(in the rows, 128 means zero)
One turn moves every row onto another: examples first, then more rows asked
Mome: [144 135 122 130 137 154 134 147 151 136 120 138 108 126 153 154 129 163
 108 117 103 157 137 144 111]
nobuf: [ 92 109 119 144 136 128 156 138 104 129 125 167 169 164 133 130 112 137
 134 108 105 147 120 162 133]
puvo: [158 138 131 133 128 153 129 133 165 121 118 151 121 131 148 156 128 136
 117 115 109 136 115 127 128]
Podas: [ 98  94 135 131 128 140 139 102  92 131 125 169 144 175 122 147 119 139
 118 125 110 131 133 157 104]
Ruro: [ 98  96 137 134 125 142 140 100  93 128 127 169 146 176 121 147 118 135
 119 125 108 130 131 157 106]
lim: [ 94 108 119 142 136 125 155 137 104 130 124 168 168 164 134 131 113 138
 134 108 108 146 120 161 133]
Gupi: [158 115 105 120 134 158 134 135 136 126 114 132 115 151 137 143 104 153
 110 129 107 175 134 155 131]
zulo: [130 129 151 147 155 157 123 134 123 118 136 148 129 117 143 138 135 150
 118 106 135 116 139 124 114]
pato: [136 145 135 147 116 178 133 143 165 119 129 143 116 138 143 146 118 146
 111 120  80 145 130 142 119]
Lave: [149 125 116 131 117 180 133 133 146 114 122 134 123 162 130 136  94 142
 113 130  89 166 131 154 136]
mar: [119 136 158 158 143 174 124 133 129 109 144 149 134 124 136 132 127 144
 120 109 120 111 137 127 115]
lote: [100  94 137 132 127 139 138 101  93 128 125 169 146 175 121 148 119 135
 120 124 111 129 130 155 106]
Gado: [168 120 113 122 125 159 131 125 148 112 113 143 127 158 134 144 103 132
 116 127 111 158 118 142 145]
Gepa: [ 94 108 119 144 135 128 155 137 105 128 124 169 170 165 133 131 111 136
 135 108 106 145 118 160 135]
fene: [114 132 151 155 152 170 126 142 120 120 142 141 125 118 141 132 129 160
 115 109 119 125 150 135 105]

lim moves to nobuf
Mome moves to pato
And these:
mar moves to zulo
Podas moves to Ruro
Gado moves to Gupi

One turn moves every row onto another: examples first, then more rows asked
muk: [126 125 126 151 126 130 110 124 113 106 123 111 141  88 104  92 113 142
 136 117 142 123 135 119 142 133]
Ruga: [128 135 133  94 125 137  97 131 143 118 137  90 138 124 121  97 137 147
 136 121 115 130 144 128 109 127]
peved: [134 131 116 103 129 154 103 135 100 119 118 146 127 109 119 128 126 100
 128 124 130 120 163 138 137 135]
tol: [137 121  94 129 141 144 138 114 123 140 124 151 140 109 118 136 149 112
 127 127  99 126 147 136 141 126]
mor: [134 126 125 146 128 108 132 121 117 123 120 101 123 118 135 145 126  80
 130 128 129 131 115 130  97 125]
Fego: [129 131 126  96 130 135 104 128 148 113 140  92 139 125 131 100 135 148
 141 112 113 127 155 133 113 132]
gefe: [136 122  99 114 139 147 125 121 114 122 123 150 135 111 128 136 134 106
 134 113 114 119 170 142 142 137]
kov: [135 122 128 162 117 110 112 126 112 120 135 142 126 146 128 122 127 119
 125 121 138 120 114 134  82 139]
pume: [131 120 130 106 146 157 154 117 112 119 131 140 124 161  97 120 117 146
 130 129 126 127 126 139 123 122]
vatim: [133 130 125  97 119 128 134 126 109 115 126  95 109 143 142  83 130 100
 138 121 133 116 123 139 135 133]
nuka: [133 132 127 103 117 127 137 124 111 127 125  95 110 142 132  80 138 104
 132 135 127 122 105 132 133 124]
nizes: [124 135 146 119 116 131 104 129 121 116 123 126 129 135 125 159 127 150
 127 136 135 120 140 116 160 130]
Laz: [128 118 113 157 134 125 125 115 123 105 128 115 146  89 113  98 117 145
 141 108 132 122 144 124 146 135]
parik: [130 130 120 108 131 132 116 120 156 128 141  94 144 123 122 101 148 154
 136 122 100 133 137 128 111 122]
rosog: [131 121 133 102 145 158 149 119 109 115 130 140 122 162  99 120 114 144
 131 127 130 126 131 140 123 124]
zeroz: [133 128 129 142 127 109 126 125 113 119 119 100 122 118 137 144 122  78
 131 127 134 130 119 131  98 127]
govud: [131 120 130 104 147 157 153 117 111 115 131 140 123 162 101 121 115 145
 132 125 128 125 133 141 124 125]
Tefan: [128 120 115 162 132 126 127 114 124 113 127 114 147  88 106  97 123 148
 137 116 128 125 132 120 144 130]
Mig: [135 123 113 102 127 124 147 117 118 114 131  98 113 145 151  88 132 103
 143 113 124 114 132 143 140 135]
nef: [134 131 109 127 130 148 124 123 113 148 118 148 136 106 102 128 152 111
 118 144 107 131 126 126 134 118]
risun: [135 120 122 166 121 108 120 121 116 122 137 143 129 147 131 124 130 121
 127 118 132 121 115 135  83 139]
tunop: [128 135 130 103 126 135 104 128 148 127 137  91 141 122 116  97 145 151
 133 128 108 134 132 125 109 121]
megof: [134 125 121 148 131 106 136 119 120 121 122 102 125 119 139 147 126  82
 132 123 126 129 120 132 100 127]
Sanez: [135 119 123 159 121 110 115 124 113 112 137 143 127 148 138 125 121 118
 131 110 139 116 128 139  84 144]
Relon: [126 130 138 121 122 128 112 124 126 111 126 128 130 136 133 163 126 151
 132 127 132 118 150 121 163 133]
Rurep: [127 127 131 129 125 125 123 118 133 118 128 129 135 136 133 166 134 155
 132 128 122 120 145 120 164 130]
liri: [126 130 135 133 123 126 122 119 133 127 126 129 135 135 124 163 139 156
 126 138 120 124 131 115 161 124]
lop: [131 127 118 104 134 132 116 121 156 119 141  94 143 125 131 104 141 152
 141 112 103 128 151 133 114 129]
rinob: [127 121 120 150 130 128 115 121 116 101 125 113 142  90 112  96 110 141
 140 109 140 121 146 124 145 137]
fem: [136 117 120 164 123 108 121 121 118 117 138 144 129 148 136 126 127 120
 130 111 133 118 124 138  85 142]
zepa: [132 120 129 106 148 157 155 115 113 117 132 141 124 162 100 121 117 146
 131 126 125 126 130 141 124 124]
zibuf: [131 122 133 104 145 158 150 119 110 117 130 139 122 162  97 119 116 144
 129 130 128 127 127 139 123 122]
tipo: [135 128 116 114 123 123 153 116 121 133 128  98 116 142 134  84 147 108
 133 132 114 122 102 133 135 122]
daz: [134 126 126 141 128 108 128 124 114 116 121 100 121 119 141 146 120  78
 133 121 134 127 126 133  99 131]
tobe: [135 122 129 157 117 111 110 128 109 115 135 142 125 147 132 122 122 117
 128 116 141 118 122 136  83 142]
puva: [125 135 144 127 117 129 110 125 125 125 123 126 131 134 120 159 135 153
 124 143 128 124 128 113 159 124]
Sali: [136 122 107 113 129 121 159 111 126 125 131 100 118 144 146  89 143 108
 140 119 112 117 119 139 139 129]
pipet: [131 137 123 111 122 154 101 135  99 135 114 144 128 106 102 124 136 103
 118 143 125 128 136 127 132 124]
Zeret: [134 124 121 144 132 107 134 121 118 116 123 101 124 119 143 148 122  80
 134 119 130 128 126 135 100 131]
vok: [126 124 123 158 127 128 117 119 117 114 124 112 144  87 101  93 121 145
 133 122 134 126 126 117 141 128]

Sali moves to vatim
zibuf moves to zepa
And these:
parik moves to Fego
rinob moves to vok
tol moves to peved
risun moves to Sanez
nizes moves to liri
mor moves to Zeret

One turn moves every row onto another: examples first, then more rows asked
Saro: [119 124 143 123 123 136 150 126 112 137 107 131  92 120 147 128 136 118
 130 136 134 149]
lebuz: [147 117 111 112 117 141  89 147 124 145 132 107 118 121 113 130 128 147
 120 105 126 132]
Felar: [124 129 129 118 132 117 150 120 134 153 119 102 123 138 138 123 151 119
 116  89 116 120]
Zabo: [136 107 142 136 145 127 164 134 143 120 130 121 111 106 118 127 127 123
 143 143 112 141]
numo: [108 136 136 117 100 140 136 130 102  99 126 136 114 132 117 131 120 129
 140 135 139 140]
rupo: [119 122 132 116 133 121 152 124 136 153 124 108 120 143 140 108 149 128
 110  90 125 124]
bodi: [136 115 141 135 147 132 165 135 132 121 131 119 110 108 122 126 124 113
 145 144 111 143]
mubap: [142 114  99 110 148 146 104 109 145 125 138 126 126 132 109 117 142 124
 121 118 137 100]
sibi: [126 124 120 112 130 113 150 121 135 151 110 103 136 138 131 125 155 117
 122  96 109 119]
Keboz: [131 168 126 154 117 142 133 132 134 113 125 135 142 132 122 130 137 134
 147 146 125 113]
Kiso: [125 128 134 120 126 137 146 129 109 137 102 134  87 121 149 126 134 126
 130 136 139 145]
Pel: [145 113 105 110 123 133  86 144 124 147 128 114 122 123 110 125 132 143
 115 106 129 129]
firu: [147 114 103 109 148 147 104 118 128 121 135 137 133 142 117  98 139 135
 110 109 134 117]
Dapad: [132 173 133 151 120 142 132 128 126 113 122 127 138 130 126 128 138 139
 143 151 123 116]
fer: [139 152 116 116 149  86 109 132 134 116 124 128 129 142 105 126 104 140
 125 126 127 132]
migig: [137 155 115 118 153  94 107 136 131 111 128 122 126 141 105 120 105 149
 122 120 127 132]
nutug: [113 138 136 108 119 141 101 136 120 122 123 108 121 144  96 130 108 161
 134 127 135 125]
tope: [150 110 103 117 150 147 112 117 135 125 143 131 134 128 113 110 135 130
 107 104 139 107]
Musup: [139 105 128 107 128 138 129 146 120 163 102 131 125 124 140 119 151 126
 112 114 138 129]
givan: [126 106 145 136 133 136 166 142 138 124 136 115 108 107 124 127 124 114
 130 139 117 133]
Suzo: [143 112 109 109 153 150 105 114 137 126 136 136 132 135 112 106 139 131
 115 112 138 100]
lozi: [142 153 115 111 143  86 107 136 127 109 133 126 127 138 103 120 109 140
 127 127 129 135]
Reso: [107 139 142 123 103 140 133 134 109  98 126 131 117 132 113 134 123 130
 141 145 137 142]
pido: [134 106 144 130 145 130 158 125 140 122 118 124 119 101 127 121 127 125
 137 147 103 139]
fum: [115 144 128 115 121 134  93 139 122 121 124 110 123 142  94 129 113 161
 132 132 135 126]
kup: [128 129 133 119 132 118 157 117 138 152 117 105 134 145 134 123 156 124
 119  93 121 126]
keris: [146 109 127 105 126 137 128 157 118 158 101 130 127 123 139 124 149 131
 116 116 141 129]
nusa: [135 104 148 130 143 131 165 138 134 117 127 120 118 102 121 128 128 118
 135 144 111 135]
fes: [146 155 109 116 146 100 103 138 120 112 124 121 126 144 104 122 107 140
 125 137 122 139]
nev: [130 130 131 120 138 122 160 124 132 160 118 103 132 140 135 120 149 118
 117  96 127 120]
zin: [129 170 130 149 124 147 134 137 127 104 125 133 143 136 121 126 133 134
 147 143 122 120]
Rusak: [135 152 123 108 144  86 110 133 142 110 133 124 128 138 105 124 111 138
 126 134 139 130]
fipup: [132 170 136 149 111 136 131 123 136 109 128 134 143 125 134 124 138 135
 140 147 125 122]
kozu: [150 108 106 116 153 150 109 107 139 122 138 136 133 133 113 115 136 126
 114 110 135 110]
sus: [130 168 131 149 117 146 136 143 124 116 121 120 138 135 120 136 128 129
 139 156 124 116]

zin moves to tope
fes moves to rupo
And these:
Musup moves to Reso
mubap moves to pido
kozu moves to Zabo
Suzo moves to nusa
nutug moves to keris

One turn moves every row onto another: examples first, then more rows asked
Zogab: [123 119 122 115 139 119 120 113 158 132  94 151 158 136 133 104 147 153
 153 120 134 144 127 128 111 126 126 111 129 156]
Futor: [147 101 164 123 125 125 169 132 134 112 106 129  97 161 138  96 148 144
 142 130 150 145 132  96 101 126  93 127 121 159]
gatu: [164 110 137 123 161 147 147 137 146 109  98 145  77 145 126 118 155 144
 143 150 141 153 151 122 135 131 136 138 142 145]
dumu: [153 106 158 134 148 112 157 107 146 126  98 140 105 152 131 110 145 134
 149 138 157 141 127 115  84 138  88 123  99 143]
noke: [139 129 136 114 137 139 164 139 136 112 108 142 139 155 144 150 173 144
 146 138 137 158  99 133 130 126  97 164 122 112]
neb: [139 112 156 120 190 115 137 130 149 120 102 142 123 146 124 131 149 145
 148 103 141 152 129 115 120 131  90 188  96 147]
gep: [107 101 143 131 181 131 115 174 143 114  92 141 121 135 130 126 147 150
 152 158 151 146 123 123 116 126 130 123 102 138]
reses: [133 111 157 116 169 113 138 158 141 124 115 157 114 139 159 111 147 138
 150 113 144 160 115 116 118 113 105 183 109 159]
kimek: [152 104 172 136 150 122 167 104 143 118  94 134 114 162 120 106 151 134
 147 133 159 142 139 103  94 142  88 125 110 139]
ligud: [158 120 167 126 190 121 149 129 137 124  84 162 145 138 143 117 159 122
 168 129 146 153 125 112 123 141 121 173 103 133]
Gaz: [165 129 139 126 178 126 135 122 157 117  79 152  88 149 128 118 150 156
 161 164 143 160 149 125 108 128 116 140 121 135]
Tur: [123 119 163 129 146 133 113 123 161 105  89 142 151 139 116 108 214 132
 148 116 143 135 125 123 101 139 113 148 123 141]
buti: [116 117 163 122 130 134 116 144 155 102  96 139 141 141 129  97 211 140
 145 114 139 138 122 114 105 124 113 152 134 155]
pabe: [106 103 162 130 181 141 128 171 137 100  81 127 132 152 113 120 155 161
 154 152 149 149 142 100 126 127 124 130 115 136]
bira: [130 118 144 110 133 136 109 132 155  95  96 138 143 148 128 112 216 150
 148 113 128 152 123 121  98 128 119 148 118 151]
beruz: [111 119 139 115 141 122 128 116 158 121  89 137 160 151 119  97 149 168
 149 110 134 146 141 110 116 119 108 122 140 160]
vum: [153  99 161 128 126 125 168 131 134 120 110 142  99 151 150  96 148 128
 143 138 155 145 124 107  99 130 107 119 119 154]
pobal: [166 101 141 112 134 127 158 110 137 108 109 131 102 169 136 120 154 150
 144 129 140 160 133 111  93 135 102 121  99 148]
vol: [130 136 149 125 149 132 164 133 143 117  98 140 143 153 134 146 169 143
 149 140 144 149 102 129 125 127  80 170 122 108]
Vidor: [124 125 152 124 144 123 106 126 164 110  86 143 146 136 125 108 208 141
 153 121 136 136 118 125  90 132 107 149 113 145]
fon: [148 111 172 121 167 132 162 155 126 115  90 147 130 135 140 105 158 127
 157 118 138 143 128  94 144 134 122 181 125 151]
foga: [171  96 152 119 136 136 167 106 133 108 109 137 112 167 136 116 160 135
 144 132 149 159 137 110 102 142 117 114 108 141]
Nit: [139 129 141 113 138 142 166 138 136 108 107 140 141 159 141 149 175 146
 146 136 138 159 104 128 133 125  95 166 126 111]
Bazu: [109 103 143 117 172 140 121 175 138  97  86 123 122 153 119 126 153 172
 151 148 137 153 136 104 123 123 124 130 107 144]
namiz: [115 119 124 109 135 120 122 121 158 126  93 142 153 144 131 100 146 167
 150 115 130 148 131 119 111 117 115 118 133 164]
gif: [162 111 144 106 173 124 140 140 133 116 109 165 131 147 164 124 161 134
 160 122 136 177 120 122 119 125 134 169  98 144]
gede: [128 130 152 123 134 138 170 150 136 117 105 143 136 149 145 136 169 138
 145 140 145 147  99 124 134 121  90 168 136 115]
biru: [155 113 149 134 185 140 139 116 158 111  96 144  86 155 109 126 154 147
 142 145 152 157 161 125 124 133 115 143 133 134]
zam: [139 118 161 135 173 131 141 140 158 115  97 147  79 154 126 104 146 153
 144 150 158 158 156 116 119 113 103 150 147 146]
Numep: [133 134 149 127 148 133 163 133 143 120  99 145 143 150 136 146 169 137
 149 142 146 147 100 132 127 129  86 168 123 105]
gedaz: [154 123 149 135 167 129 145 143 152 123  81 151  78 132 131 103 145 141
 155 164 147 138 142 120 123 128 119 142 139 145]
Tobu: [158 120 139 115 162 136 138 140 150 106  98 149  79 162 140 112 152 165
 151 154 141 174 153 119 116 111 120 143 136 148]
kado: [118 114 144 117 144 134 132 108 154 118  92 139 167 153 116 102 155 159
 147 111 138 149 147 110 125 127 122 117 146 154]
zuno: [121 111 142 121 139 135 134 114 151 122  96 148 166 144 126  98 154 144
 147 115 141 145 140 116 128 130 135 110 149 153]
rirar: [136 114 145 115 133 140 112 130 153  99  99 143 146 140 129 113 218 134
 147 117 132 145 120 126 106 137 133 142 121 146]
Voniz: [157 106 148 104 171 137 151 138 130 102 103 134 125 153 127 132 162 147
 147 101 126 158 136 103 142 136 119 182 108 151]
Kop: [127 132 148 121 134 134 167 151 138 118 105 142 134 149 146 136 166 143
 146 140 142 148  96 127 131 118  85 170 131 118]
Poze: [115  96 147 127 176 144 122 172 136 105  96 143 130 143 133 126 156 145
 151 157 151 157 130 120 125 129 148 117 110 134]
timu: [120 115 136 124 141 126 128 114 156 133  94 153 163 133 131  98 149 141
 151 120 142 139 130 126 119 130 133 108 141 153]
ror: [112 105 135 122 181 131 113 165 145 106  88 130 122 145 119 135 149 166
 153 152 141 151 129 119 113 127 123 126  92 139]
Vogul: [116 100 157 131 187 146 126 160 137 100  87 136 139 152 118 128 160 150
 154 156 152 156 141 111 126 135 139 121 110 127]
suvi: [121 119 154 122 127 130 113 146 156 109  94 145 138 129 137  98 209 133
 150 122 136 133 111 122 101 128 121 147 128 155]

ror moves to gep
Tur moves to buti
And these:
Zogab moves to timu
reses moves to gif
vol moves to Kop
Gaz moves to gedaz
kimek moves to Futor

One turn moves every row onto another: examples first, then more rows asked
Sir: [121 113 155 129 152 119 123 118 158 145 130 118]
vavar: [112  94 139 127 126 162 120 137 172 124 122  96]
lukav: [130 141 123 149 163 173 117 148 122 139 124 109]
fodif: [117 119 130 124 139 152 102 138 163 109 129  86]
lom: [133 154 128 130 145 139 126 136 119 146 113 126]
mito: [110  93 142 130 127 161 119 134 173 127 122  97]
rugi: [126 126 130 106 156 140 124 127 148 163 116 142]
soka: [135 134 135 140 139 159 104 122 142 167 107 135]
Geg: [139 124 130 136 142 152 122 105 140 143  85 106]
sol: [126 110 133 125 150 150 110 104 133 158  97 118]
mov: [109 105 117 132 141 151 135 151 165 121 139  91]
rago: [113 125 110 132 128 140 107 149 144 167 141  98]
Koler: [122 117 133 133 154 165 140 147 166 105 122 100]
raf: [129 109 108 119 167 172 105 147 145 153 112 122]
Karid: [130 108 113 110 162 161 123 143 133 171 123 116]
bab: [120 129 130 112 126 147 100 156 137 157 142  99]
mame: [106  99 159 129 130 137 126 123 156 139 129 118]
neneb: [122 125 126 149 132 168 124 149 161 119 108  82]
Rize: [126 106 126 124 140 166 122 159 174 127 105  89]
beza: [117 129 123 113 129 145  97 145 149 145 147  93]
ralem: [115 123 126 123 137 151 102 136 161 110 131  84]
soz: [131 143 125 139 153 160 107 126 115 153 123 101]
dedub: [120 114 150 150 143 144 124 143 169 125 128  80]
batan: [143 126 142 141 148 169 119 128 158 139  86 126]
timi: [141 129 144 134 154 154 134 150 141 172 120 134]
Kot: [114 111 160 142 143 121 122 124 159 141 128 105]
Fip: [122 114 144 149 142 143 124 143 170 123 126  79]
bugen: [110 111 155 133 134 136 132 111 146 139 134 126]
Rore: [133 120 150 132 162 146 148 135 120 157 117 110]
govup: [123 138 128 132 136 146  99 132 141 175 105 124]
mobok: [111 124 112 127 129 143 117 150 149 153 153  94]
banun: [139 151 107 134 154 158 122 152 139 130 104 112]
loso: [143 113 142 120 153 153 157 139 138 147 101 109]
Gura: [128 125 112 109 148 140 124 136 138 160 106 139]
Mezop: [141 122 141 147 154 166 146 144 157 145  96 126]
Fivar: [124 153 136 137 148 140 130 120 130 151 123 131]
tulu: [109 108 115 128 142 149 135 151 165 123 140  89]
Bovi: [121 115 120 137 153 159 117 129 176 109 110 101]
bap: [125 136 141 124 142 152 131 158 131 175 120 125]
Tafeg: [133 130 100 116 149 168 125 153 146 136 101 125]

Rize moves to Bovi
tulu moves to mito
And these:
timi moves to Gura
vavar moves to fodif
lukav moves to loso
batan moves to banun
bab moves to Sir
sol moves to soz
govup moves to Fivar
beza moves to Kot

One turn moves every row onto another: examples first, then more rows asked
Delu: [125 101 128 101 110 121 132 124 133 137 111 108 118 148 132 139 118 111
 127 135 115 108 128 151 135 128 140 135 120 102 150 146]
falo: [128 124 129 123 119 125 126 101 127 128 110 143 135 106 103 130  95 136
 122 116 115 140  96 145 129 148 119 144 123 130 124 136]
Gul: [118 127 129 137 143 144 123 138 113 131 158 110 139 142 111 144 147 129
 152 122 133 157 132 112 122 108 109 131 144 134 146 110]
Daf: [139 127 138 126 127 137 117  98 140 128 111 148 129 115 103 127 105 143
 126 131 111 130 110 151 125 153 122 147 119 134 118 150]
Vevul: [120 149 127 117 143 124 132 132 117 147 130 108 130 132 131 119 117 145
 109 129 120 108 160 122 156  98 121 120 117 131 151 109]
Pupug: [129 145 142 154 160 124 139 133 113 132 111 161 136 118 124 125 154 119
 144 125 132 143 136 110 102 127 141 155 142 114 131 142]
nuvu: [126 154 121 109 147 124 132 135 142 137 115 120 142 133 143 118 122 139
 114 138 148  99 148 125 141 109 123 108 140 109 157 131]
kan: [121 141 137 121 143 127 135 139 114 149 130 105 134 136 131 124 120 149
 111 128 115 112 164 130 155 103 123 122 115 135 148 109]
miven: [120  99 142 108 122 107 148 130 123 134 108 106 125 154 131 131 111 112
 120 135 108 111 122 138 128 135 135 131 119 108 142 143]
gesog: [125 134 125 136 143 141 126 138 117 128 152 106 142 145 114 138 144 125
 151 121 129 161 129 105 115 108 115 132 150 130 145 106]
lolu: [139 116 119 154 112 147 100 118 140 112 115 112 128 145 153 109 158 128
 133 111 131 149 131 126 132 119 116 116 133 130 159 118]
vuko: [144 142 138 139 141 146 101 114 131 135 103 158 122 123 105 116 112 141
 124 143 118 133 120 155 110 138 132 143 128 119 120 146]
nure: [107 130 148 146 143 118 137 123 125 114 139 174 133 122 119 120 130 138
 148 102 123 155 128 121 128 111 128 146 138 125 138 159]
musaz: [130 119 117 151 118 121 131 110 132 102 113 142 125 122 150  98 156 129
 135 109 153 134 144 103 124 126 121 124 115 142 145 142]
ged: [142 152 113 125 148 135 132 132 116 136 133 113 133 125 138 133 139 129
 132 121 146 156 137 121 108 109 138 120 165 124 134 100]
kani: [110 138 153 150 140 116 138 121 119 120 135 173 137 125 124 113 134 139
 147 108 123 154 132 118 122 114 135 152 137 126 136 158]
lakip: [119 133 146 154 139 118 138 124 115 123 131 170 141 117 122 120 145 131
 156 109 119 148 132 114 116 127 141 153 136 130 133 157]
doz: [133 128 135 121 118 132 122  96 131 129 109 143 130 110 101 130  99 141
 124 128 117 140 102 144 124 152 115 150 122 130 123 135]
Vafe: [125 113 127 125 115 144 127 116 130 122 110 116 119 132 141  98 170 103
 108 124 120 138 127 131 127 135 154 136 100 122 135 144]
Kalu: [133 117 125 105 108 128 115 128 130 140  99 124 119 136 117 129 119 113
 138 148 137 115 131 153 118 128 138 133 127  93 163 148]
kegam: [122 147 119 116 149 121 133 136 129 146 132 110 134 135 140 125 126 139
 113 124 125  99 155 116 158 105 122 115 120 128 158 118]
Kuf: [140 135 137 136 139 144 112 116 149 125 109 115 116 129 136  95 162 128
 104 124 117 129 139 121 149 132 118 123 101 131 168 130]
dopo: [142 120 113 130 123 148 131 112 153  94 104 127 134 118 131 102 147 133
 111 118 129 146 128 121 118 137 129 132 108 141 109 129]
batel: [115  99 139 106 116 113 142 127 129 133 107 110 120 156 135 132 114 112
 123 140 111 109 125 140 129 128 135 136 123  98 142 144]
Pegur: [135 138 116 138 146 138 125 139 120 129 153 111 140 138 124 136 143 133
 148 111 124 160 131 107 115 110 126 123 154 138 139 102]

kan moves to nure
Kalu moves to ged
musaz moves to Vafe
And these:
Pegur moves to Daf
gesog moves to doz

